rotation ticks, each row followed by its count of ticks
The counts run from 0 to 55.
[-11  -5  -1  -5  14  24   3   9 -14  -8  -3   3 -17 -12  29  -5]
30
[ 2 10 -7  7 11 22  0  7  8  0 -2 13 29  6  3 -4]
21
[ -3 -19  -5   2  33  16   6  -3   4  -1  10  -1  -7  10   3  -2]
35
[  8 -25  13 -23   2  21  -9   1   0   4  -9 -10  -4  -4  15  20]
50
[ 11 -26   6   9  13  -4  -2  -6 -10   9 -13  -2  10  27  13   6]
55
[ -5  10  -7  17  -7  20   1 -11  15 -11  -1   2  -5  -9 -17 -20]
1
[  7   2   2   4  29  14  -1   5   3   2  -1  19 -18  -4  -9  12]
14
[  7 -10 -14   2  32   9 -13  -3  12  -2   3  12   2  12   1  14]
37
[ -6   7 -10  11  16  13  -9 -11   4  23  -4  11   5  -5   2  12]
16
[ -1 -16  11  20  -9  20   8   4 -15  15 -18  12   0  -7   7   0]
10
[  5  -2  11  19  -3  22  -5   4 -10   6 -13  13 -10  -6  14   5]
9
[ -2   2   3  15  21  15 -14  -8   8  16   0  19  -3  -7   4  16]
15
[ -5  -6 -12  16  -3  33  -3  -4  17  -3   7   9  14  -6   3 -15]
23
[  0  -7 -19   3  19   4 -26 -16  11   8  -3   3  16   9   7  14]
38
[ -1   6   7  -3 -14  17  -4  -8  11  -5 -17  20   6 -12 -14   0]
4
[  7 -27   6 -16 -11   7  -5   0   3 -19 -13  10 -11   4   7   2]
48
[  7 -24 -10   2  -8  18  -4   4  15  -8   0  -6  17  -3  15 -15]
45
[-17 -14   8  13  14  23  19  -2  -4   7  -1  12 -11  -2 -10  -4]
12
[-12 -13  -1  -4  -5  19  -9   5  15 -25  -5  24   4  -4   3  -6]
25
[ -5 -27   1  11  15  12   4   7  -3  16  -6   9   9   1  19   9]
33
[-13  18  -2   4  17   8  -2   1  -7  -9  -9  26  13  10   3  -7]
19
[-12  -8  14 -16  -2  21  -4   7   7   0 -13  17   5 -17  -1  12]
27
[ -9  -8   0   3  13  14  -5   2 -18  -7 -10  16  -8  -6  36  -2]
31
[ -5 -10   8  13  23  21  10   5  -5   6   4  14 -21  -4 -11   9]
13
[-10 -13   4 -11  -4  17 -12   1   5 -17 -14  30   6 -13  -3   7]
26
[-11  -6   5 -19  -1  31  -3  10   3   6  -1   3   3 -15  15   5]
28
[-27  21 -18   4  17  20   4  -9   0   7  -8  12  11   8   5  -3]
18
[ -4 -29  -9  -7  -4  14  -4  -9  13 -23  -5   7 -10  -1   8  -7]
47
[ 17  -7   0   4  -5  19 -13   8  12 -14  -9  -2  26   7  14 -12]
44
[ -7  -4 -21  -2  13   4 -14 -15  12   6  -3  -5  19   7   7   5]
39
[ -3 -22 -11   3  -5  23  -3   2  11 -17   0  -7   3   3  13 -13]
46
[-10   7   4   6 -19  15  -8 -13  17 -13 -17  29   5 -15 -16  -7]
3
[  4   5  -1 -10  11  13  -5   6   4 -21 -16   7  16  24   8 -15]
42
[  4  -8   0  -1  12   3  -3  -9 -11  -7  -9 -14 -23  14  26   4]
53
[  7 -23  11 -21   2  12  -9  -3  13  -5 -15   2  -1  -1   5  15]
49
[-2 13  2  2 15 11 -1  6 -2 -2 -7 23 21 15  7 -6]
20
[ -9  -2   1 -12   4  31  -2   9  -7   3  -3   1  -7 -10  25   0]
29
[ 1  3 -5  9  3 31  3  5 19  1  7  6 23 -3  6 -7]
22
[  1  11  -8  21  -7  11  -1 -17  15 -16 -10  17  -6   2 -13 -15]
2
[-12  12   5  -9 -13  29   3  -1   8  10 -16   2   7 -14 -10   3]
5
[  1 -15   5  10  13   1  -8 -14 -16  -1 -21  -3 -11  21  13  11]
54
[  3  15  12  11  -7  29  -7   1 -10   4 -13  13 -16 -13  15  -8]
8
[-17   4 -16 -12  15  11  -4 -10   2  -4  -5   2  22  15   8   5]
40
[-15   5 -12 -12  13  13  -1  -7   4 -13  -7   7  16  21   9  -9]
41
[-12 -31  -2   3  24  12   7   0  -5  13   1   2   3   7   2   0]
34
[-11 -20   8  23   1  22   9   3  -6  15  -7   8  -2  -5   2  -3]
11
[  2 -12  -3   1  38   5  -5   6  11  -3  12  11  -6   7   3   6]
36
[ 14   3  -6 -10   9  12 -11  15   7 -16  -7   2  19  12  16  -7]
43
[-12  15   9  -6 -12  41   5   4   9   2  -4  -3  -6 -13   2  -2]
6
[-17  11 -11  10  11  15  -6 -17   3   9  -3   2   4   4   4   7]
17
[ -5  -7   1  -7   9  14  -6  -4 -11   7  -6 -20 -20   5  22   6]
52
[  6   8  -5  21  -1  24   3   0   9   3  -1  -2  15   1 -17 -16]
0
[ -6  14   8  -2  -2  32   4  10  -3   0  -8   6 -17 -16   7 -12]
7
[-10  -7 -13   6  -7  24  -7  -2  13 -18   0  20   4  -8   4 -16]
24
[  4 -16  -2 -20   8  22  -3  -2   0   6  -3 -25 -10   3  20   8]
51
[ -7 -17   5  13   4   8  -9   2 -12   9 -10   9   3   2  26   4]
32
